{"in": [0.00, 0.07, -0.17, 0.18, -0.12], "out": "0.00, -0.12"}
{"in": [9.236, -19.637, -7.562, 11.042, 4.139, 0.094, -19.133], "out": "9.236, -19.133"}
{"in": [[-0.35, -0.55, -1.73, -1.04], [1.71, 1.27, -1.61, -0.37], [-1.09, -0.01, -0.44, -1.24]], "out": "-0.35, -1.24"}
{"in": [-2.9, 15.0, -15.8, -3.6], "out": "-2.9, -3.6"}
{"in": [[0.03, 0.04, -0.17, 0.14, -0.09], [0.17, 0.12, -0.04, 0.14, 0.09], [0.13, -0.01, -0.13, -0.11, 0.09]], "out": "0.03, 0.09"}
{"in": [-9.515, -10.731, 4.436, 0.430, 4.489, 13.793, -8.532], "out": "-9.515, -8.532"}
{"in": [[38.14, 3.72, 71.07, -47.40, 101.09], [73.87, 20.80, -43.72, -135.30, 187.13], [-71.05, -116.00, 167.94, 66.86, 63.68]], "out": "38.14, 63.68"}
---
[[ 43 -23  54  52  12  68]
 [ 27  17  32  62  -8  33]
 [-29  33 -28 -68  39 -31]] result: 54

[[ 31  50 -60  35]
 [-35 -43  81 -18]
 [ 55 -50  86  -8]] result: -60

[[ 61  12  10   2 -13]
 [-50  12   0 -17  34]
 [ 23  17  57  -2   7]] result: 10

[[ -5  12  11  60]
 [  8  63 -39 -13]
 [-15   2 -11 -32]] result: 11

[[-51  56  -5  54  57]
 [ 13  44 -49  14 -56]
 [-18  46  67   8  16]] result: -5

[[ 30  73 -59 -17]
 [ 17 -83  19  59]
 [-64 -44  -6  44]] result: -59

[[-31  69   9  29  68]
 [-48  32  86  23  31]
 [ 65 -62 -20 -38  -7]] result: 9
---
[202 191  35 246  10 118] Out: 246
[ -2  19 -27  43  21 -24 -12] Out: 21
[1 5 7 2] Out: 5
[-43 -23  -9 -40  32] Out: -9
[78 37  6 73 93 32 38] Out: 93
[ 302 -635 -415 -427  545  311] Out: -427
[78 57 98 64  2 93 19] Out: 2
---
[[  8  10  10  17  11   4  34  -6  -9  -8  -2   6  -9]
 [ 21  12  12  68  35   9  80  -4 -12  -6   2  12 -15]
 [ -5 -11 -12  19   0  -1  11   7   9   2  -4 -15   5]
 [  2  -3  -7  14   4  -6  31   1   7   3   3 -10   9]
 [ -4 -14 -14  -4   0 -14  -5   5  14   6  -2 -10   5]
 [  2   1   4  -8   0  -1 -28  -8  -8  -1  -3   7   0]
 [ -6  -3  -1 -27 -13   1 -38   4   5   3  -1   2   2]
 [ -3   0   0 -18  -7  -3 -17   0   1  -2   5   3  -1]
 [ -5   7   8 -13  -6  12 -14   2  -2  -7  -2   1  -6]
 [ 13  13  14  25  16  12  12 -12 -18 -12  -4   9 -11]
 [ -7 -10  -9  20   0 -10   7   4  13   8  -2 -10  11]
 [ 10  12  13  11  12  -1  23  -9  -9  -8   0  13 -14]] -> 12

[[ -2  23 -27  30  14 -13  33  41  15  35 -55  21 -49  18  23  47]
 [ 22  31 -15  18 -44 -39 -33  17  46 -12   2  13  -6 -44 -13  15]
 [  3  10   2   8  -9 -54  32 -39 -18  21 -34  29  16 -43  -7  47]
 [-15 -19  21  11 -62 -11  45  34   0  -2 -61   2 -36 -10  22  10]
 [-56  15  33 -25 -64 -47  28  28  40  13  37  -5   0  -7  23 -38]
 [-16  -5   4   0  22  23  17   2   1  61 -14  73  12  23   3  13]] -> -5

[[  0  -3   0  -2   0  -1   4   0  -5   8  -2  11   4   2   8]
 [  0  -3   0  -2   0  -1   4   0  -5   8  -2  12   4   2   8]
 [-41  -3   0  -3   0  -1   4 -20 -54   8 -16  22  12   2   8]
 [-46  -4   0  -2  -4  -2   5 -20 -52  10 -10  14   7   2   8]
 [  0  -3   0  -2   0  -1   4   0  -5   8  -2  12   4   2   8]
 [  0  -3   0  -2   0  -1   4   0  -5   8  -2  11   4   2   8]
 [-68  -4   0  -6   0  -1   4 -12 -32  14 -12  23   7   2   8]
 [  0  -3   0  -2   0  -1   4   0  -5   8  -2  11   4   2   8]
 [  0  -3   0  -2   0  -1   4   0  -5   8  -2  12   4   2   8]
 [  0  -3   0  -2   0  -1   4   0  -5   8  -2  12   4   2   8]
 [-61  -3   0  -6   0  -1   4 -21 -49  11 -12  21  10   2   8]] -> -3

[[-22  15  58  75 -42  14  -9  -3 -47  -6  -7 -77  40]
 [-10 -60   1 -10 -38 -22 -61 -59  12 -12 -64  18  65]
 [-24 -48 -62 -59 -71  13  12 -77 -53  30 -70  21 -53]
 [-35  58  38  -7 -18   8 -77  54 -69  62 -56  -3  74]
 [-35  75 -47  36  -8 -64  74  50  31  23 -71 -16 -45]
 [-13 -48   5  40  23  55  17  57 -21  -5 -52  24 -54]
 [ -2 -43 -58   6  -3 -33  14  68 -38 -21 -59 -54 -29]
 [ 12 -10  15   8  13  29 -28  43 -43  56   0 -23  17]
 [ 11 -48  34  63  -7  32  38 -26  -5 -55  31 -67 -19]
 [-63 -65  11 -29 -64  44  17  30  64  14  12  67  57]
 [-66 -43 -55 -72 -60  56  56   2  10   9  37  50  57]
 [ 35  59 -11  36 -75 -10  66  53 -20 -43 -36 -53 -37]] -> 59

[[-10  17  17   7  14 -12  -9   3  15   9   6  -3  10   7  10   9]
 [ 16  21   0 -26  23   1 -29  -4   4 -34  40   8   3   1   3  -6]
 [ 36 -20 -29 -27 -18  23  -5  -9 -37 -48  19   5 -18 -10 -19 -28]
 [ 26  35  17 -22  26  -7 -50  -6 -11 -54  62  -4  13  10   7 -17]
 [-27  -8  -7   7   3   0  26   6  34  44 -34  12  -4  -6   2  25]
 [ 11  -3 -12 -15   1   8  -4  -3  -4 -16  10   6  -6  -5  -5  -6]
 [ 13  21  16  -5  13  -8 -28  -3  -9 -26  33  -7  10   9   6 -10]
 [ -1 -10 -31 -27   8  17  12  -1  24   3  -5  25 -15 -15  -8  11]
 [ -2  23  38  24   6 -22 -22   1 -12  -4  17 -23  21  18  13  -6]
 [-46  -9   2  26   1  -9  40  11  46  75 -57   8   0  -3   7  38]] -> -9

[[ 19 -22 -27 -25 -29 -65 -63  -3 -35  76  31   1]
 [-76 -45  26 -18 -29   0  79 -71 -76  14  71  -1]
 [  7  72  60 -42  -7 -73 -71 -19  44 -10  -9 -28]
 [ 44   4  76 -60  77  32  -6  22 -18  66  15  40]
 [-62  42  24  -4 -10  -7 -63  22 -63  65  28   2]
 [-79 -23  -1  58 -51  29  -7 -41 -57 -44  73 -39]] -> -23

[[ 20  36   8 -17 -40  -2 -43  19  17   1]
 [-15 -25   6 -13  13   2 -33 -69 -16  -2]
 [ 16  35   2 -13 -33   2 -36  19  12  -6]
 [-19 -27   2  -8  18  -2 -24 -62 -23   3]
 [ -3 -29  -5  -4   1   9  37 -28  11   2]
 [-21  20   9 -16  10  -2 -63 -25   3 -10]
 [ 14 -31  -5  -5 -11   7  35 -29  10  10]
 [-22  30   0  10  34  -1   1  49  20 -10]
 [ 12 -33  -4  -4 -18   5  34 -27   3   7]
 [ 10 -28  -3  11   8  -4  24 -16 -34   4]
 [ 16 -14   4 -25 -32   4 -45 -64 -14   5]] -> -14
---
[[-29  23  43   6 -16]
 [ 34  33  -4  49   9]
 [ -2  47  32  16  24]] ⇒ -4

[[8089 5202 2703 7944 3689 5654 8367]
 [5035 8947 3315 6018 2729 2708 3252]] ⇒ 3689

[[76 77 70 89 55 38 47]
 [80 74 81 86 33 76 38]
 [59 72 56  9 71 46 94]] ⇒ 33

[[5 2 7 8 3]
 [1 6 0 1 4]] ⇒ 7

[[165  62 115  36 104 211]
 [ 52 197  58  37  71  97]] ⇒ 36

[[869 461 607 342]
 [445 513 566 209]
 [559  58 104 292]] ⇒ 513
---
[ 25  65  64  -3 -14 -15] >> 65, 64

[-38  76  63  22   3  14  -4] >> 76, 63

[[-77 -76 -78   3 -83 -53  53]
 [ 40 -79  34 -84  37  -2  20]] >> 53, 40

[-28 -57 -49  55  76 -68  -6] >> 76, 55

[[  0 -68  72  25  25]
 [ 70 -33  -3  15 -69]
 [-10 -26  48 -25  36]] >> 72, 70

[-71 -27  45  70  68  17  47] >> 70, 68

[-60  22  35  71 -62 -19 -38] >> 71, 35

[ 22 -12 -75 -47  -1 -38] >> 22, -1

[-49  71  33  16  47 -54   6] >> 71, 47

[-13 -39  -7  14 -65] >> 14, -7
---
[-41 -65  31  34 -55  81  77]
77
[-37 -33  63  58  22  33]
33
[ -5 -48 -82 -51  23  56  27]
27
[-19 -31 -61  53]
53
[ -8 -70  31 -61]
-61
[ 21  -7   2  45  10 -77  23]
23
---
 70  -32   20  -23 -> 20
-25   -4  -64    0   20   38  -40 -> 38
-33  -31    1  -15   83  -17 -> 83
 10   27  -53   75  -17   73   42 -> 73
 65   58  -32   68   -5  -18 -> -5
-12    3   37   26   35   63  -29 -> 63
---
[[-197, -394, -460, -122, -345], [-973, -894, -584, 505, -111]] --> -122
[[-96, 705, 204, -298, -343, 577], [850, 752, 411, -634, -306, -986], [493, 952, 156, -291, -113, -39]] --> -306
[[670, 607, 236, 317], [706, 281, 381, 438], [629, 191, 771, 476]] --> 381
[[-27, 33, -19, 15, -3, -20], [-2, 5, -2, 2, 0, -11]] --> -3
[[-881, 551, -135, -556, -690], [139, -409, -529, -375, -996]] --> -556
[[44, 81, 38, 13, 5, 41, 41], [4, 62, 18, 35, 28, 57, 21], [18, 27, 12, 50, 63, 33, 35]] --> 57
